Rotation paths and how fast each direction turns (degrees per step)
Each turn is a multiple of 5 degrees from 10 to 175, or 0.
Each row of a path follows its step; steps can be skipped.
path 1
step 0: -10.9	9.3	8.9	-11.3	-31.5	16.5	13.7	-5.7	-5.9	9.6	19.5	-15.3	-4.0	16.6	-9.2	10.3	6.4	13.7	-9.8	3.8	-10.7	17.1	3.8	13.0	10.4	-2.9	4.4	-2.6	-18.6	-9.5	6.0	-22.3	-2.3	2.3	3.0	-9.6	0.4	-3.1	-0.8	20.9	-25.1	29.9	-13.2
step 1: -18.6	-19.8	-21.8	18.3	-17.2	-1.5	6.9	12.0	-20.5	13.8	12.9	-7.9	-1.1	10.6	-6.9	12.5	1.3	-7.0	15.1	-8.3	-4.5	19.7	9.6	-12.5	-19.0	-0.1	0.1	9.3	-8.5	7.2	6.5	4.4	18.9	8.3	6.0	-19.9	13.4	-0.7	-26.2	0.5	11.0	-25.6	7.6
step 2: -10.2	9.3	-2.2	-1.5	3.9	-18.0	4.4	-16.5	3.8	7.6	7.1	10.3	3.1	1.0	-4.2	4.0	4.8	-8.0	33.6	-3.3	-5.9	25.5	24.0	-13.9	-7.8	15.8	-5.5	2.5	7.6	-25.9	-12.7	-17.8	-2.9	5.0	-0.3	-0.4	-4.9	6.5	5.7	8.5	7.7	31.4	-26.5
step 3: 5.8	-13.4	-6.1	-11.1	-4.6	-21.7	-12.5	5.4	0.1	15.9	3.5	11.4	-5.6	-8.3	12.6	13.3	16.6	10.8	-16.5	-13.3	-7.5	-13.3	23.1	-4.0	-9.4	-10.0	7.4	1.8	4.9	-6.4	19.5	6.9	21.1	-0.2	21.7	1.1	28.7	7.7	-29.0	2.1	-6.5	21.5	-2.5
step 4: -18.7	12.6	19.1	9.9	-1.4	0.5	2.6	-3.4	0.8	0.3	27.2	7.4	1.5	-18.4	5.2	-3.9	-7.0	2.8	10.7	-11.1	9.9	-12.7	-20.7	-25.1	7.4	-1.3	-7.7	16.3	-3.5	7.1	-8.0	-11.9	-2.5	-7.8	-1.0	-35.2	25.8	6.9	-1.4	5.1	22.6	20.7	-12.8
step 5: 15.4	7.5	-6.4	-16.8	37.7	-8.0	18.0	-0.7	-8.4	8.1	11.2	-13.1	0.0	-8.1	10.5	-7.7	-0.3	4.9	-0.1	4.7	-4.0	8.7	25.1	12.1	18.7	-3.7	-0.3	-11.4	-14.2	-4.7	2.7	12.0	1.2	11.5	-3.6	-27.2	22.0	-11.8	-17.4	1.3	-5.6	-7.2	-25.5
step 7: 4.8	2.8	-12.8	-18.5	-1.0	-8.7	14.9	29.2	20.6	6.1	-16.4	2.3	-16.5	16.7	3.1	-3.1	-10.8	6.7	14.1	34.2	-0.3	7.0	-1.2	-8.1	14.2	4.3	-3.1	14.7	1.7	-18.8	10.2	-1.8	8.3	8.7	6.3	-29.6	20.7	16.6	6.6	-5.1	12.1	-2.6	3.9
step 8: 3.9	24.8	7.2	-13.4	-15.0	-24.0	-4.2	-39.3	7.6	0.5	-7.7	-13.3	-8.6	7.2	-7.0	15.6	16.9	-22.2	-10.8	16.1	-11.5	20.6	-6.8	-12.9	8.8	-3.1	11.7	5.6	-10.4	19.9	4.1	-1.2	-10.5	-1.4	8.2	-14.1	10.6	-1.2	-8.0	-9.4	-7.4	12.6	4.0
step 9: -2.3	-7.4	-12.7	9.2	-9.8	2.5	10.7	7.7	-7.6	4.5	6.0	-1.8	-19.0	13.4	-4.9	4.0	14.2	7.5	9.1	-0.4	-8.7	-3.8	-15.4	-6.6	9.1	-34.3	-1.0	-4.4	-31.0	-12.8	14.8	-26.1	9.5	2.3	28.5	-11.8	-1.5	12.7	4.0	17.0	-7.6	-12.6	-16.8
step 10: 7.6	15.8	-13.2	18.1	-15.9	-17.0	16.5	-23.7	-11.3	-7.2	-8.1	-13.5	4.7	-8.5	-16.7	23.1	-17.2	4.0	21.0	-8.5	-2.5	12.8	4.2	-0.6	-11.1	2.0	-2.0	4.9	9.6	-10.7	-28.3	3.8	15.3	3.5	7.7	-33.2	4.2	3.0	-10.9	-11.5	-8.1	-4.0	1.7
step 11: 2.7	0.9	-4.2	-19.2	-15.9	-2.9	-11.5	-8.9	-9.0	3.4	-4.5	34.5	5.0	15.8	3.4	-9.2	11.6	-4.0	21.2	-13.4	-8.3	17.1	10.3	12.6	-7.4	-24.2	-13.3	17.5	-10.1	-20.8	1.8	0.4	-8.8	5.6	6.3	5.4	17.2	1.0	-3.5	-8.3	-11.8	10.2	-29.3
0.0	-4.0	5.4	2.1	5.3	-0.1	2.6	3.7	1.6	-1.3	1.6	-2.7	-10.6	2.0	4.7	-1.8	-6.8	2.1	6.0	2.4	-3.1	-2.3	-1.8	-0.5	-2.4	5.7	-2.9	-0.6	-0.9	-6.3	-3.1	2.1	-5.8	-2.6	4.6	-5.1	-7.8	4.3	3.2	4.8	-0.4	3.9	-3.5 -> 145
-2.0	5.5	-1.7	-7.8	0.4	-5.8	0.8	0.9	-5.0	2.1	2.4	-7.7	3.3	0.6	1.2	2.9	-3.9	-2.7	-0.8	4.3	2.6	-5.1	8.7	-0.8	2.4	-3.1	-2.9	0.6	1.6	1.5	-9.9	0.7	-3.7	4.9	-1.1	3.4	-0.6	7.0	2.6	0.7	-7.4	1.8	1.4 -> 135
-0.2	0.6	-0.2	-5.2	6.5	-0.3	3.2	-0.8	-1.4	-4.0	1.6	-1.9	0.7	-0.9	-0.1	-5.3	5.5	4.9	3.5	-10.2	1.3	-7.6	2.5	-0.3	2.5	-1.6	1.6	4.7	5.9	-2.4	1.4	3.1	-6.5	-3.2	-5.9	0.5	1.4	1.5	-8.5	2.9	7.3	2.5	2.3 -> 40
-0.1	0.5	-6.2	-2.8	0.3	-1.1	5.4	6.1	3.3	2.0	3.4	1.4	-0.8	8.0	-0.6	-8.3	-0.9	-6.6	0.4	4.5	-7.1	5.3	0.4	-2.5	-4.1	3.4	2.1	2.4	-3.8	2.1	-1.8	0.0	3.4	-2.6	-5.9	5.8	-3.1	0.3	-5.4	-1.9	1.9	5.8	6.2 -> 65
path 2
step 0: -21.1	-3.5	-2.5	2.7	2.4	11.9	-2.2	3.8	14.7	-8.9	-19.0	-17.6	4.1	-2.4	15.0	6.8	16.4	-19.8	-3.0	-9.0	7.1	6.7	2.9	-19.5	-11.1	-2.9	-15.7	14.1	4.8	15.8	15.7	-10.2	4.6	5.3	-11.2	-5.6	-13.3	-5.8	17.9	14.4	-26.4	8.0	-25.3
step 1: 7.9	3.6	1.4	27.9	13.9	-23.5	10.4	-14.8	-7.4	-4.3	-2.9	-9.1	-14.4	-5.3	6.7	-13.9	-1.6	-19.7	0.5	14.1	-4.7	0.3	8.1	-6.4	-9.6	-7.2	12.7	9.5	12.3	15.3	22.5	14.8	11.5	8.4	1.7	-24.5	-1.4	20.4	-14.1	-6.3	-10.6	16.5	2.5
step 2: -17.5	20.4	8.6	-6.5	-5.9	-8.8	-5.3	7.2	1.9	-14.0	7.0	-2.2	34.7	8.2	-14.1	-19.6	4.1	-26.2	5.7	21.2	-8.6	13.2	-20.9	-16.4	12.5	-6.9	3.5	-4.8	0.0	11.6	5.6	11.3	-17.7	1.4	10.6	10.7	-2.3	7.1	-11.0	7.5	2.5	15.6	7.6
step 3: -14.0	-13.1	-13.6	6.0	-0.6	-5.4	-2.2	7.6	4.9	14.0	-14.2	-10.2	27.1	-22.8	10.0	-4.7	-6.1	-15.4	14.8	-23.7	3.4	2.0	5.9	9.4	36.0	2.8	-1.7	18.7	-0.1	8.8	7.3	-4.1	1.9	4.3	13.3	9.2	-6.7	6.5	-3.6	-6.6	-24.7	-9.1	1.8
step 4: -24.8	14.1	17.6	5.8	-2.9	-7.0	21.1	-20.5	16.6	18.9	8.0	20.0	-8.4	-7.2	19.6	5.5	-9.0	-8.0	-5.4	3.2	0.9	-9.3	-5.0	-1.9	-1.3	-3.2	2.4	6.3	-0.6	13.6	-10.2	13.4	4.5	26.3	8.1	-1.4	-16.7	26.3	13.7	-6.5	-5.0	-5.5	-1.4
step 5: -20.5	26.5	-23.4	8.0	-8.7	11.2	-8.0	-0.7	12.0	0.2	-6.8	-1.9	-1.9	-6.0	-1.2	7.9	22.3	-17.6	19.2	0.6	-12.5	8.7	6.6	-28.6	-4.6	10.2	-20.3	-1.7	4.0	-2.5	5.8	-6.2	-11.5	17.9	-9.1	0.3	7.4	16.4	-1.6	3.0	2.3	20.2	-18.1
step 6: -0.7	-14.2	-26.2	7.1	9.7	-31.4	17.2	-10.3	-6.6	-5.6	-6.5	2.3	3.9	-6.6	9.2	-1.5	-13.5	-15.2	18.6	1.8	0.4	7.3	6.6	0.8	-9.2	0.0	-4.8	14.6	-7.0	11.5	17.6	5.3	-5.5	5.9	28.3	-7.9	9.9	-13.6	-4.4	-8.7	-2.7	25.4	-10.7
step 7: -14.8	7.4	29.1	-3.3	7.1	-9.6	-7.6	-22.8	16.5	-9.2	4.7	-5.7	12.6	-10.1	-2.2	-1.9	6.4	-9.8	24.2	6.6	14.4	9.7	-30.1	3.0	1.2	-6.5	10.3	2.5	-5.6	10.1	16.8	6.4	-5.6	22.3	8.7	2.9	-0.1	-7.9	7.4	18.4	15.8	-0.7	15.4
step 9: -0.5	9.4	10.4	24.4	-6.6	-30.4	10.5	-8.5	1.0	19.7	-13.6	-2.3	3.1	15.6	4.0	-10.3	6.6	-0.9	-22.5	2.8	6.0	-3.4	1.4	6.7	-4.3	-22.2	-21.0	1.2	3.0	7.8	0.0	0.9	-8.5	29.3	20.6	-4.9	0.7	15.3	11.2	-13.5	-12.0	10.7	-9.2
step 10: 1.4	4.0	5.7	4.5	-21.7	-4.4	-20.8	-10.9	11.8	9.8	15.8	12.5	9.6	-6.5	-14.7	3.9	17.7	0.5	17.2	13.4	6.7	2.4	3.8	-23.5	20.6	6.0	-11.8	4.1	5.7	-3.5	15.5	14.6	-13.0	18.2	6.4	-9.3	3.3	15.3	-27.9	2.0	9.1	14.0	-16.5
step 11: -11.4	-23.8	-1.0	4.2	-3.3	-8.7	21.3	6.5	5.1	4.8	5.1	-6.7	19.6	-11.4	10.5	12.4	-18.3	-24.6	9.8	15.2	-4.4	-8.0	10.0	-15.2	17.0	12.8	-8.6	26.2	-2.0	-2.5	7.1	-5.9	-15.8	-1.2	14.3	-0.5	15.0	-19.0	18.3	-2.8	5.4	1.4	-12.3
-4.0	0.7	6.6	-0.9	-1.0	4.4	-0.9	-1.5	-5.6	-0.9	1.8	-1.1	3.4	1.2	-4.3	0.4	0.0	4.1	2.6	4.3	3.6	7.3	-3.6	0.5	-0.7	11.8	-4.3	-2.3	3.1	1.0	-8.1	0.9	7.1	2.1	1.3	-0.1	-0.3	5.1	-1.4	6.0	0.3	7.4	0.4 -> 135
-1.2	-3.3	6.8	4.1	3.7	2.1	-2.2	3.1	-9.5	-2.6	1.1	4.0	-3.2	-0.8	0.3	-5.0	-4.1	-0.9	5.2	-3.1	-3.1	7.2	-1.6	0.2	2.7	-0.1	1.8	9.3	-1.5	-1.3	1.4	0.3	-10.6	-3.4	2.9	5.5	0.3	0.2	1.3	3.6	3.2	-3.0	4.1 -> 80
-1.6	-1.1	-2.6	-5.5	1.3	9.3	-0.4	4.2	-2.9	-2.7	-2.1	1.8	4.8	-2.0	-8.3	-2.5	1.3	-0.9	0.3	-0.2	-2.7	-4.1	-6.3	-4.8	1.2	-3.7	-0.1	2.4	-9.1	-7.2	2.8	-3.0	0.5	6.1	-3.0	-5.2	-6.0	2.2	-0.8	1.6	3.2	1.3	-5.6 -> 135
3.8	2.7	2.3	-5.2	-3.2	3.7	2.1	-4.0	1.0	-3.1	-1.2	-2.4	7.8	-1.4	0.5	1.2	-3.2	1.2	0.8	-5.9	3.2	-5.1	-2.1	5.0	2.2	1.2	7.5	4.5	-1.1	-2.0	-0.1	-0.8	2.2	3.1	-2.1	12.6	1.8	2.1	6.8	-4.6	-3.3	3.7	5.5 -> 80
5.7	-9.5	3.3	-7.3	-1.3	-1.5	-1.1	-0.9	4.6	-0.3	-4.9	4.8	5.3	-2.3	3.2	1.4	-1.9	-1.7	-3.2	-6.6	-2.9	6.4	2.4	-4.5	3.1	1.0	0.1	-1.3	-1.7	3.8	-1.8	8.1	2.8	5.7	-1.5	-2.2	3.5	-3.5	0.8	7.4	2.7	-3.9	0.4 -> 95
-1.5	-2.6	-1.4	-6.3	-0.9	0.3	3.8	-2.0	5.7	-5.3	2.8	10.7	-1.0	4.1	-1.4	-4.0	-6.4	0.1	-3.6	5.9	1.7	-3.1	4.8	-0.7	-2.4	-0.8	-0.9	5.8	-0.1	3.1	-4.8	2.3	-1.8	-5.2	4.8	1.6	-9.5	-3.3	0.1	0.3	-2.2	6.3	-0.8 -> 160
3.6	-0.5	-4.1	-3.9	1.7	-2.3	-4.6	-4.2	-0.1	-6.5	3.5	0.2	-1.6	12.3	-5.1	-0.2	-5.0	-2.0	-0.8	-3.6	-3.7	4.0	-2.5	-1.4	3.5	-0.9	-4.6	-2.5	-0.2	-1.3	4.8	1.2	-0.4	0.1	5.1	-0.7	9.0	7.2	-1.8	-6.4	-1.9	3.2	-1.5 -> 90
path 3
step 0: 11.9	3.6	1.9	-7.6	0.3	5.2	28.9	27.0	-7.1	9.5	11.9	10.0	-12.6	-1.7	-22.8	19.4	-3.8	2.9	-11.9	-13.2	5.8	-9.2	-14.0	-4.3	15.6	3.2	24.5	-4.4	-8.9	-11.6	7.7	-6.3	0.9	-2.1	32.4	17.3	-5.9	-6.9	-5.8	-13.0	-7.0	3.0	4.7
step 1: 4.8	17.4	-13.3	11.4	-13.7	11.7	7.4	-1.5	-19.5	-11.0	19.6	-22.9	5.7	-9.6	17.4	-5.2	8.9	7.3	-3.4	-13.4	8.1	14.4	19.2	3.5	1.9	-14.0	9.5	-3.0	-4.4	0.2	7.9	26.9	1.7	11.1	7.6	-2.3	-3.0	2.8	-27.8	17.9	6.7	-19.1	23.3
step 2: 6.0	-3.8	21.1	-15.3	21.3	26.6	5.9	7.8	11.7	14.9	12.4	19.3	-1.9	0.8	4.2	2.8	3.3	-11.3	-4.5	3.8	16.3	2.8	6.3	7.4	-13.0	-3.1	-20.2	-19.1	0.4	10.2	13.7	-7.6	27.4	-3.2	9.6	13.9	-21.8	1.7	2.0	15.0	7.6	-5.2	17.9
step 3: 3.1	14.1	-16.5	4.3	-5.1	22.7	-12.6	6.5	-2.3	-12.9	-15.6	5.4	-16.8	-20.0	-8.8	9.7	-16.0	-11.1	8.6	-23.1	9.8	15.7	10.5	13.2	23.1	-1.4	14.2	-16.8	17.5	-15.8	7.5	-1.8	-11.1	1.1	-10.4	14.0	-12.6	12.8	2.4	4.0	-11.2	12.2	10.3
step 4: 11.1	5.0	3.5	-12.3	6.1	-2.5	-1.2	27.0	8.6	14.3	25.5	4.2	-5.1	10.5	5.8	9.0	6.3	-15.7	-40.0	-16.1	1.1	-2.5	-2.1	-7.0	19.2	-1.1	19.7	-3.4	-10.1	-10.1	1.4	23.9	4.4	-2.9	24.9	8.7	6.8	4.7	-2.0	-11.5	-12.5	-4.8	3.6
step 5: 10.3	7.4	-0.7	1.5	-25.1	7.4	9.0	-3.0	-6.9	-7.0	19.7	-14.4	-11.0	-16.7	-14.8	0.9	10.7	18.5	5.0	-9.2	18.4	5.5	1.9	-3.4	7.0	3.0	9.5	0.6	14.1	25.7	18.1	5.0	3.0	-3.4	8.9	6.0	-4.4	2.4	-17.4	18.7	14.4	-17.4	32.0
step 6: 16.6	6.0	17.0	-16.3	26.9	25.0	-18.1	3.2	5.3	-1.8	-1.9	3.5	20.0	-4.9	3.1	4.9	1.8	-8.1	-4.0	-13.1	6.9	12.2	5.3	22.9	3.5	-0.6	-25.8	-12.6	2.0	-10.3	-4.5	13.2	28.2	2.8	2.6	11.5	-4.8	-0.9	-14.8	21.0	0.7	-14.5	1.9
step 7: -9.1	-6.5	-26.0	-4.8	-9.2	16.5	-15.5	10.0	3.0	1.2	2.5	14.6	-22.6	-6.6	-6.8	6.6	-2.9	-21.3	2.9	-10.1	30.2	5.3	18.1	-10.0	21.7	9.3	4.0	-5.3	9.1	-8.0	-1.6	-15.7	3.1	-7.6	7.6	17.7	-1.7	6.8	8.3	2.9	5.3	24.3	17.3
step 8: 20.7	0.4	1.7	-1.6	1.1	9.0	-20.9	22.1	13.2	4.2	17.1	-12.2	0.3	-12.3	0.1	7.2	-8.3	-0.4	-21.1	-27.8	-14.7	4.6	-10.4	-8.2	9.0	-15.9	15.4	-13.7	8.5	-4.2	12.9	17.2	-20.1	-6.2	13.3	16.5	18.0	-10.4	-10.7	-10.6	-0.2	-11.5	-4.5
step 9: -5.8	11.6	2.8	1.0	-12.9	1.4	-7.4	5.6	1.7	7.8	16.6	3.2	-5.8	-3.1	-21.2	-7.0	21.0	-0.9	-9.2	0.4	15.6	20.8	-5.0	9.0	6.6	9.5	3.3	16.2	-3.6	28.7	-13.8	13.0	9.4	-4.2	13.1	5.2	6.6	9.7	-0.7	25.7	8.5	-24.4	29.4
step 11: -10.6	8.8	-17.4	-7.2	5.7	24.0	-20.6	13.9	3.9	21.3	-3.3	-9.9	-1.5	-6.5	-13.3	-9.8	8.6	-32.8	16.3	-13.8	23.9	0.3	2.3	-3.6	11.4	5.4	3.2	4.5	-11.7	-16.0	-12.7	3.0	-4.9	-13.0	14.6	19.4	7.9	-1.0	-8.3	4.7	-4.8	21.0	-1.1
-1.7	2.0	-6.7	3.4	-3.7	3.3	-1.9	2.2	-6.3	1.8	-5.5	-4.2	-2.1	4.6	0.4	3.5	-6.6	-3.4	-1.7	-4.1	6.5	-1.0	-1.1	3.4	-5.8	-3.0	1.0	6.4	7.5	4.6	2.6	2.0	1.8	0.6	-3.1	-9.5	4.7	5.2	-2.0	1.0	1.9	0.8	1.6 -> 175
4.2	-5.9	-2.9	-5.6	-2.3	-1.0	3.6	-7.5	-2.4	1.8	2.5	4.1	-3.6	-1.7	-6.2	1.3	-7.9	2.1	-2.0	-1.8	-4.0	-1.3	-4.4	-8.2	-2.2	2.0	-1.2	1.2	2.0	-0.8	9.3	-10.0	-0.2	-1.3	1.0	0.4	-2.2	2.1	0.5	1.4	4.6	1.0	4.6 -> 145
-3.3	0.9	-5.0	-2.6	-0.6	-7.8	2.8	0.3	0.3	5.5	4.5	-4.0	-4.6	-11.5	1.2	2.2	6.2	-0.6	-0.4	-0.2	-0.6	0.3	1.6	2.1	-5.5	-3.2	-2.6	0.6	-0.5	-5.9	6.0	6.6	1.8	-6.5	0.3	-1.6	4.9	-3.4	-1.2	-6.4	3.5	2.9	1.0 -> 100
-2.7	-2.8	-11.9	2.3	-2.2	-2.3	-3.0	-0.8	4.0	-6.8	1.1	-5.8	-6.0	-3.6	-1.3	2.0	4.7	0.5	3.1	3.7	-3.4	-0.4	-0.6	-1.6	1.7	-1.4	5.5	-2.2	-3.2	0.5	-1.5	-0.6	0.7	3.9	-7.9	0.2	-4.3	3.8	-3.2	10.8	-1.1	1.6	2.2 -> 170
-0.8	-4.0	-2.2	2.0	1.7	3.5	1.1	3.4	3.2	-1.0	2.8	4.7	2.1	-6.9	-1.6	-0.9	-4.1	-7.8	0.7	-3.3	1.0	3.3	2.9	-5.7	-1.8	-0.9	1.6	5.0	-0.7	5.9	2.9	1.6	-0.3	1.2	-9.3	6.6	0.2	3.0	3.3	-7.1	-7.1	3.4	-7.5 -> 85
-1.2	-1.0	2.9	-5.0	2.8	1.8	-0.5	-1.6	7.0	6.4	-4.5	-3.2	-1.7	-5.3	-0.2	-1.5	-4.6	-3.5	-1.3	-3.8	5.1	-0.7	7.1	2.0	0.1	3.5	4.0	-2.9	1.3	-5.6	-1.4	-3.9	-3.4	3.1	-2.3	-7.9	-2.9	-6.7	6.1	6.7	0.4	5.9	-3.4 -> 90
